Where one turn sends some rows of the set: a few examples, then the rows asked
Bis: [ 13  17  -5  -3   4 -14   7  -1  -9  10  -7   9   8  -2   3   1   5  -6
  -2  -6  -2   3   7  13  -4  -6  -6  19  -4]
pusez: [  8 -13  -9   0   5   3  -8  10   3 -16   3   5  -5  22  -7  -3  -5  18
   5  13 -22  12   1  -7 -10   8   7  -9  -3]
luk: [ 12   6  -5  -5  16  -8  11   6 -13  14  -7  21   7   5  10   2  -9   9
   3  -3  -4   7   8   9   2  -4  -8  12  -7]
fuvi: [ -2   1   2   1   5  -4 -12   9   0 -16   9   5  -7   8 -19   8  10  12
   9  -2  -8  -8  17   5  -2  -7 -17 -16 -12]
Forud: [  1   4 -13   0  -2  -1 -12   7   2 -16   4   7 -10   0  -4   3  33   4
  -8 -11 -18  10   7  -6   9   7  14  -1   4]
Biv: [ -5   4   6  -4   1  -4 -14  11  -3 -20  10   2  -4   3 -18   3  11  13
   3   2 -14  -4  17  -1  -3   0 -17  -9 -16]
vez: [ 11 -13 -10   5   4   0  -5  11   4 -11   2   5  -4  26  -3  -1  -2  15
   4  10 -18  12   0  -4  -8  12  11 -14  -1]
Fonot: [ 15  16  -4 -11   4 -12   7   3 -13  10  -6   7  10  -5   1  -2   9  -6
  -3  -8  -3  -1   8  12  -3  -6  -2  16  -8]
Bapu: [ 17  13 -14  -9  17  -1   5  -5 -10  10 -15  12  13   3   7  -5   2   4
  -7  -3  -9   1  -5   6   2  -4  10   8   1]
fogir: [ -4   5   5   0   5  -5 -10  12  -4 -13  10   0  -5   6 -18   7   9  11
   4   0 -11  -6  17   3  -2   2 -16 -17 -16]
Gufo: [ 14  15 -14   0  19  -3   7  -6  -7  10 -16  16  10   3   7   2   0   3
  -7  -2 -10   1  -4   7   2  -4   4  12   3]
gimik: [ 11 -16 -13   7   2   2  -6  11   7 -12  -1   7  -2  26  -7   5   2  15
  10  10 -14  10  -3  -4  -9   6   9 -10  -1]
vomot: [  0   4 -16   3  -1   0 -15   9   4 -14   5  13 -12   0 -10   4  32   3
   0  -9 -15   9   6  -5   6   1  13   2   5]
dafut: [ 14   5  -3 -11  16  -6   8   9 -16  13  -7  21  11   6   8  -5  -9  11
   3  -1  -3   3   8   9   1  -4  -4   7 -11]
Rulun: [  2   1 -13  -2  -3   1 -13   7   3 -22   2   8 -11   0  -7  -1  29   5
  -9  -5 -24   8   6  -8   4   4  13   5   4]

vomot turns into fuvi
Bapu turns into Fonot
Gufo turns into Bis
Now these:
Biv turns into pusez
fogir turns into vez

Where one turn sends some rows of the set: a few examples, then the rows asked
timo: [  7  -1   1 -16   8   6  10   9 -16   1  10   9  -7  -7  -3]
Las: [16 -5  9 -8 10 15  4  0 -3  4 -3 -7 -1 19  9]
fenol: [ 12 -11  10 -19  15  -6 -13   5   5 -10  -7   8   2  -5  -8]
nopof: [  6   8   0   3  -4  10   0  -5 -14  -5  -6 -13   1  -1   7]
nupe: [13 -3  6 -1  0 -3 12  2 -1  2 12 21  0  7 14]
sev: [  6  11  10 -18  12  -7  13   8 -13  -2   8  12   4   2  -3]
dol: [  0  -3   7 -22   5  -3  -1   3 -17   0  -1  10   5  -3   5]
sul: [  8   0   3  -5   4  -2   1 -19  -1 -21   5   7   8 -12 -16]
Bazuf: [ 25  -2   4   8   4   7  -2   1   2 -17 -20   8   0   2  -4]
beb: [ 9 -8  8 -3 -2 -2 10  0 -1  3 14 11  3  5 17]
feti: [ 12  -1   5  -2   7  -7 -11  -3  20  -7  13   0  -9   0   5]
Bog: [ 14  -5   4  -9   9   9   1  -3   5 -10   0 -16 -12  15   7]
dop: [  9   3   4  -3   4   5   6 -17  -8  -8   6  14  14 -10 -15]
Rifu: [ 12   1  13 -19  19 -11   0   7   8 -16   4  -1  -1   0 -13]
zesat: [ 18   4   3   5   1   0   7  -1   2 -30  -9  -7  -8   2  -2]
Faz: [  7  -1   7  -4  -3 -10  11  -1  -2  -4  12  14  -1   7  19]
Riz: [ 15   3   4  -1   8  -9 -15  -2  19  -7   7  11  -8   1   5]
Suta: [ 15  -7   1 -15  15  -2  -4   7   5 -16   2   7 -14 -10 -12]
tuzu: [  6   7   2  -5   3  -1   6 -18  -9 -15   6  15   9 -10 -12]
suvul: [25  3 10 -5 18 11  1  2  8 -3 -8  3 -4 21  1]
pemu: [ 11  -2   6  -4   7   3   3 -17   1 -15   6   7  11 -11 -19]
nosik: [ 18  15   4   9   5  16   8   3 -10   3  -3  -2   3   3  -3]
naf: [ 17   0   9  -1  11  -5 -11  -1  22  -1  10   6  -2   2   2]
Nir: [ 20   9   2  -5  12  10   4   2  -5  -5  -8  14 -12  19   9]
luva: [ 15   6   1  -9   9   0  -6  -3   2 -19 -13   5 -15  18  11]
Leg: [  8   7   4 -12   5   1   7  -4  -6 -14  -2  -7 -12  19  15]
basob: [ 12   2   5  -3   7  -1   1 -17   0 -17   2  15  10 -10 -19]
tel: [  4   2   4  -6   2   2   6 -18  -9 -12   9   6  13 -10 -12]
Gere: [ 10  23   4   3   1   1   1  -2 -13 -10 -13   4   4   7   5]
sifab: [ 20  -3  14   4   5   4   4   0   6 -16 -11 -13  10   6  -5]

pemu turns into dop
luva turns into Leg
Now these:
beb turns into naf
timo turns into fenol
sifab turns into nosik

